(in the rows, 128 means zero)
Families of rows that turns and mirrors carry onto each other, the same ones carrying the whole set onto itself: the rest of each named row's family, in list order:
4 families of 8 rows:
lakil: [130  90 117 129 139 140 133 130 128]
fona: [122 115 128 103 113 132 147 149 127]
lezu: [152 124  82  95 113 137 122 145 121]
Somu: [172 131 123 109 132 110 143 150 105]
vagad: [153  94 115  91 106 107 105 140 132]
sabo: [135 128 100 108 106 136 107 142 133]
Sapib: [168 102  88 114 124 131 143 119  93]
butot: [175 108 124 119 100 104 139 117 104]
dader: [170 108 117 127 130 107 100 127 120]
mazek: [144 121 122  92  99 103 113 145 130]
Vefev: [184 114 124 115 125 110 133 140  97]
butek: [139 111 118 110 103 150 101 141 119]
Giso: [144 104 128 108 121 146 144 159 124]
fope: [164 127 124 110 116  92 134 127  97]
fizu: [145  92 125 122 108 123 161 115 110]
Gis: [117 113 107 126 131 143 137 127 120]
Lezat: [160 132 107 124 121 105 101 122 111]
Dur: [147 120  92 123 127 122 139 108  91]
mub: [128 107 114 128 150 125 124 129 130]
Neso: [156 106 111 124 120 132 125 110  81]
Ruge: [151 117 114 127 146 105 105 126 124]
Pati: [131 103 115 107 121 110 160 117  98]
Dolik: [157 118  78 103 125 131 140 127 100]
naki: [140  99 107  85 116  97 118 133 132]
fenas: [141  77 109 103 127 116 148 115 105]
geged: [126  96 116 120 119 153 128 122 103]
Resek: [162 109 129 111  89 111 117 135 133]
Rebir: [138 100 128 112  94 138 144 141 135]
nin: [162 114 117 117 109 122  92 122 101]
lel: [156 110  95 100 104 144 114 150 130]
bel: [147 124 125 107 130 131 151 161 120]
nes: [134  90 104  92 128 100 142 118 115]

The rest of the family of Resek: butot, butek, fizu, Neso, geged, Rebir, nin
The rest of the family of fenas: lakil, vagad, Sapib, dader, Vefev, Giso, lel
The rest of the family of nes: lezu, Somu, mub, Ruge, Dolik, naki, bel

Families of rows that turns and mirrors carry onto each other, the same ones carrying the whole set onto itself: the rest of each named row's family, in list order:
4 families of 8 rows:
Suti: [111 118 120 118 138  92 113 130 132 120 157 111 128 103 108 142 126 115
 132 119]
zesaf: [115 132 120 111 129 141 105 110 109 118 130 109 136 139 115  93 113 139
 132 133]
kavez: [135 139 127 139 145 151 105 113 124 133 114 126 127 128 104  99 166 105
 125 137]
forak: [136 107 139 169 123 116 131 147 164 125 130 139 141 104 117 119 144 117
 133 132]
bul: [119 117 118 128 161 102 104 118 130 133 163 110 125 101 107 133 134 123
 115 136]
lovof: [128 142 142 131 128 124 126 112 190 135 134 145 116 134 114 107 134 121
 133 141]
Biz: [145 128 121 121 139 134 115 127 127 117 126 118 127 151 108  88 156  89
 132 139]
bokos: [117 118 131 113 147 142 133 114 113 110 117  99 126 123 121  89 117 136
 130 136]
kesiv: [154 119 130 146 137 109 119 145 164 130 131 158 154 125 112 127 147 121
 147 128]
nat: [111 108 102 135 136 129 113 141  99 110 126 111 138 123 119 142 121 127
 133 147]
sali: [133 117 104 144 117 133  98 141 109 100 131 111 115 121 123 127 121 137
 131 130]
voza: [125 138 128 139 125 112 138  95 186 126 118 127 124 127 120 112 137 122
 120 148]
lodo: [122 138 126 118 140 143 102 134 133 108 114 115 126 137  95  91 155 101
 138 151]
bemi: [135 107 141 113 145  96 130 146 155 102 138 123 143 128 126 139 107 141
 117 126]
Savo: [134 143 139 133 122 142 126 137 155 103 101 133 124 167 116 129 142 122
 112 142]
rez: [118 116 109 139 158 101 120 111 129 102 147 107 126 113 115 133 117 103
 115 125]
Som: [136 110 133 148 145 113 136 151 175 129 120 149 135 113 121 137 142 108
 142 140]
Litir: [112 104 113 139 141  94 118 111 132 120 151 118 120 126  94 141 121 112
 116 122]
kamo: [121 111 117 137 135 140 105 146 101 108 151 127 124 132 112 144 127 135
 142 148]
kose: [159 110 129 149 130 111 134 142 155 133 139 156 146 120 104 130 124 109
 130 139]
zan: [130 158 136 131 133 150 115 140 155 117 118 126 119 145 130 126 151 138
 117 167]
Pimas: [129 113 133 131 147 106 132 136 152 140 133 134 144 122 135 146 108 138
 111 112]
Reril: [129 140 131 139 139 156 117 133 156 127 101 137 125 161 121 113 136 125
 111 159]
med: [120 127 146 128 145 120 143  98 175 132 135 144 137 135 111 125 142 119
 132 162]
zizo: [125 119 147 130 157 113 123 137 150 122 123 129 148 105 120 144 117 158
 114 118]
geku: [127 104 135 120 158  92 122 136 157 123 127 129 152 143 119 146 127 143
 113 120]
mok: [129 129 116  98 148 138 120 102 115 111 125 121 131 143 119 107 118 142
 148 144]
beni: [109 125 131 114 144 143 112 107 125 102 115 103 127 128 132  99 140 146
 143 135]
zot: [123  97 109 135 116 125 120 142 111 103 125 113 114 121 103 131 114 140
 139 141]
vuza: [138 153 132 130 142 150 112 135 121 118 123 113 115 122 102  94 150 101
 118 137]
nim: [124 146 133 144 140 128 131  99 174 133 143 146 139 134 130 112 144 124
 142 153]
sedo: [137 139 149 123 120 146 110 139 156 132 116 138 125 152 112 127 156 143
 118 156]

The rest of the family of nat: Suti, zesaf, lovof, lodo, Som, Pimas, Reril
The rest of the family of zot: bokos, kesiv, Litir, zan, geku, vuza, nim

